Small tables with named rows and columns. After each table, cells are looked up by row and column.

feg =
,dop,ropepam
malo,160,101
vab,68,60
vofemog,138,86
nuzil,116,50
nud,145,84
pezepap,197,64
logiviz,151,75
tib,141,106
vis,150,147
rorunu,38,86

dop of tib is 141
dop of vis is 150
dop of nud is 145
ropepam of pezepap is 64
dop of vofemog is 138
ropepam of rorunu is 86
dop of nuzil is 116
ropepam of malo is 101
dop of vab is 68
ropepam of vab is 60
dop of logiviz is 151
dop of malo is 160
ropepam of vofemog is 86

nurafa.csv
,gezol,mifu,loku,lopufa,nafez,zanela
fet,72.4,41.8,41.0,58.2,37.9,56.8
biva,18.3,58.6,67.5,37.4,25.4,56.9
fezeno,58.0,68.3,51.1,61.9,59.5,16.4
lis,67.7,67.3,28.1,84.3,69.0,51.7
lafor,61.4,77.8,51.9,52.0,30.2,29.8
zene,57.5,51.1,41.4,60.4,40.9,51.8
pusa,70.8,61.6,67.9,26.7,67.2,40.2

What is the mifu of zene in nurafa?
51.1
What is the nafez of biva in nurafa?
25.4
What is the zanela of biva in nurafa?
56.9
What is the lopufa of zene in nurafa?
60.4
What is the loku of lafor in nurafa?
51.9
What is the loku of fezeno in nurafa?
51.1
What is the nafez of fet in nurafa?
37.9
What is the gezol of zene in nurafa?
57.5
What is the gezol of lis in nurafa?
67.7
What is the zanela of fet in nurafa?
56.8
What is the loku of biva in nurafa?
67.5

Table bebikor
columns: big, kinufu, gal, fil, nel, sim, giz
burapo: [47.3, 43.2, 48.6, 42.3, 42.8, 56.0, 55.5]
lefat: [46.7, 48.3, 44.3, 45.2, 47.1, 55.8, 56.9]
vum: [65.7, 29.3, 55.3, 75.1, 49.2, 32.1, 18.8]
pafep: [47.8, 45.3, 45.0, 48.5, 50.2, 53.9, 54.3]
kipu: [71.9, 63.8, 34.7, 39.9, 64.7, 17.6, 27.5]
padu: [38.9, 36.7, 62.3, 34.7, 12.3, 41.5, 43.6]
ziz: [43.7, 38.5, 48.4, 40.7, 52.2, 54.8, 43.5]
muk: [40.1, 62.2, 40.7, 38.1, 37.5, 54.6, 63.5]
ren: [46.2, 39.1, 38.3, 52.5, 61.9, 57.8, 49.6]
zigeb: [51.0, 36.3, 60.0, 33.6, 20.4, 32.5, 44.2]

What is the sim of lefat in bebikor? 55.8
What is the gal of zigeb in bebikor? 60.0
What is the sim of zigeb in bebikor? 32.5
What is the big of kipu in bebikor? 71.9
What is the big of pafep in bebikor? 47.8
What is the fil of kipu in bebikor? 39.9
What is the sim of pafep in bebikor? 53.9
What is the sim of ren in bebikor? 57.8
What is the fil of pafep in bebikor? 48.5
What is the sim of padu in bebikor? 41.5
What is the nel of ziz in bebikor? 52.2
What is the nel of muk in bebikor? 37.5
What is the gal of burapo in bebikor? 48.6
What is the fil of ren in bebikor? 52.5
What is the nel of ren in bebikor? 61.9
What is the fil of vum in bebikor? 75.1
What is the nel of burapo in bebikor? 42.8
What is the nel of zigeb in bebikor? 20.4
Row with the largest kinufu: kipu

